One vector is turned by the same rotation once a step. Each row is the vector after some number of steps, and that number follows the row.
The counts run from 0 to 446.
[115 150  90 158 129 115 147 149  71 122  90 130 120 116  92 154 120 140
 120 143 171 151 155 157 182 170  69 126 154 136 120 136 117 142  89 107
 167]  324
[126 172  95 138 111 142 126 141  86 134 111 146 126 126 107 125 114 133
 108 122 163 161 154 119 141 151  67  83 108 121 153 184  86 103  98 132
 153]  328
[156 162 143 121 119 116 126 134 112 127 135 125 149 180 196 137 142 138
 177 157 149 101  96 164 165 111 107 152  93 153 113 141 126 176 128 143
 135]  34
[132 129 160 158 125 148 140 154 121 111 132 148 182  91 179 144 103 121
 126 106 164 106 141 137 139 134 119 122 111 176  52 138 140 161  95 140
  85]  180
[152 115 136 134 120 168 116 171 108 119 178 111 169 144 185 131 129 148
  95 113 158  98 112 139 122  92 121 152 110 178 113 139  85 158 131 144
  82]  25
[165 180 116 120 121  84 118  89  70 129 154 140 121 145 145 104 116 147
 170  86 149 167 119 145 168 139 114 134 128 143 127 167 109 136 110 105
 145]  1
[149 122 123 149 116 162 103 157 105 136 160 119 180  84 152 143 109 124
 113  92 175 112 150 130 110 112 132 128 108 156 128 162  91 139 113 149
  66]  343
[129 151 160 144 152  99 129 128 138 162 136 156 179 108 184 122 106 118
  98 127 135 100 119 147 129 130 143 175 123 184  70 123 167 138 127 129
  83]  142
[106 191 128 142 111 143 110 112 117 110 132 165 162 115 149 137 106 114
 116 133 186 117 143 114 154 151 108 116  89 125 110 130  89 149  81 143
 184]  331
[153  90  80 117 134 105 140 178  97 162 109  97 109 141 132 159 125 141
 164 143 150 136 143 163 182 149  84 109 144 145 175 171 109 129 133 126
 123]  199
[139 124  86  91 143 105 105 182 101 173 126 134 140 110 165 112 141 102
 144 174 147  95 142 175 129 101 131 163 119 156 151 161 141 111  88 100
  99]  70
[112 148 130 153 128 154 125 122 128 104 160 144 170 100 141 128  99 134
  71  73 186 101 146 124 136 156 117 152 128 169 112 101  86 135 125 131
 122]  255
[108 186 130 162 130 133 139 115 125  97 109 166 151 123 152 127  95 114
 133 148 174 142 121 109 133 149  70  78 119 143  90 171 139 111 109 110
 153]  173
[167 159 103 152 138  95 134 141  55 155 133 107 138 145  99 129 139 175
 118 127 118 148 115 160 138 133  83 145 164 161 134 170 154 135 135 101
 111]  395
[122 188 141 162 129  87 131  70  95 105 120 164 135 115 141 121  99 127
 157  98 173 148 128 142 155 172 106 114 149 148 119 140 128 140 115 105
 171]  248
[143 138  77 126 161 153 154 153 106 118 133 166 124  97 119 134 123 163
  93 117 157 127 159 152 175 177  69 124 128 140 107 139 128  83 121 108
 140]  166
[120 140 131 145 126  93 161 141 108 140  89 125 126 162 151 169 124 128
 172 139 172 152 134 145 203 162  86  95 133 139 125 149 125 163 127 139
 169]  445
[145 179 106 142 128 128 125 156  64 147 125 120 166 127 108 138 137 147
 104 190 114 133 105 126 109 105  87 128 113 140 117 196 145 143 111 128
 120]  311
[140 157 174 148 120 134 119 106 109 105 157 138 192 116 181 130 104 125
 146 122 158  96  99 129 109 123 127 135 116 181  92 142 149 149 135 111
 105]  264
[162 192 107 127 123 129 125 133  67 147 141 116 158 152 111 116 139 167
 102 168 120 132  96 127 106 115  79 137 118 151 128 188 145 136 130 108
 127]  152
[173 134 110  94 117 170 107 171 105 124 167 107 154 160 165 140 149 158
 134 156 145  88 112 148 157 105 106 137  81 141 140 156  85 153 121 143
 125]  435
[169 143 118  93 132 144 127 132 127 127 140 143 161 114 167 157 135 142
 167 178 149  70 110 162 181 145 103 131  72 139 121 127 125 147 148 134
 151]  439
[130 175 115 159 115 118 141 127  74 109 129 147 119 143 127 136 129 164
 130 100 166 147 131 157 186 155  80 143 124 140  80 119 117 161  90 130
 160]  164
[148 197 103 127 118  97 105  85  85 136 146 155 130 128 118 105 109 137
 149 117 152 152 118 126 145 147 101 104 127 128 173 189 106 118 116  97
 171]  244
[155 147 164 156 113 127 112  94 104 124 154 128 197  98 167 144 101 111
 172 132 155  81 117 138 110 121 147 122 109 172 122 157 148 164 133 118
 102]  105
[ 93 108 110 144 160  83 134 144 146 167 119 141 137 135 154 132  98 112
  91  89 173 131 162 137 147 159 109 124 178 173 157 137 113 105 149 128
 102]  375
[120 189 133 151 132  92 134 102 101 110 115 159 124 158 160 110 106 134
 157 115 170 154 127 140 167 156  85 134 129 151  99 131 135 142  97  97
 170]  407
[166 154 129 127 143 115 141 136 122 168 141 152 149 134 158 152 116 150
 104  76 135 153 149 119 182 154  96 106  99 135  80 154  90 136 158 171
 119]  289
[158 127 100 128 120 128 119 134  84 146 142  97 152 164 115 147 127 160
 133 146 140 127 110 146 137 125  90 121 161 152 206 176 109 132 168 108
 129]  115
[119 151 139 155 143  85 166 110 111 138 103 135 127 170 147 157 115 146
 153 123 165 167 122 142 190 176  72 107 142 147  99 139 132 140 160 132
 152]  286
[155  90 117 117 131 119 105 151 104 146 155 106 162 104 185 133 128 125
 159 107 160  87 130 169 134 110 150 151 147 187 164 151 122 137 133 122
  72]  108
[117 151 117 135 162 138 140 144 140 112 122 177 131 101 166 117  95 114
 121 151 161 129 144 125 136 152  74  87 115 155 114 177 144  64 112  88
 122]  174
[122 118 106 141 140 175 111 142 129 127 145 141 178  82 129 134  92 112
  91 132 165 101 152 115  98 136 103  99 137 168 175 175 117  87 141 102
  93]  99
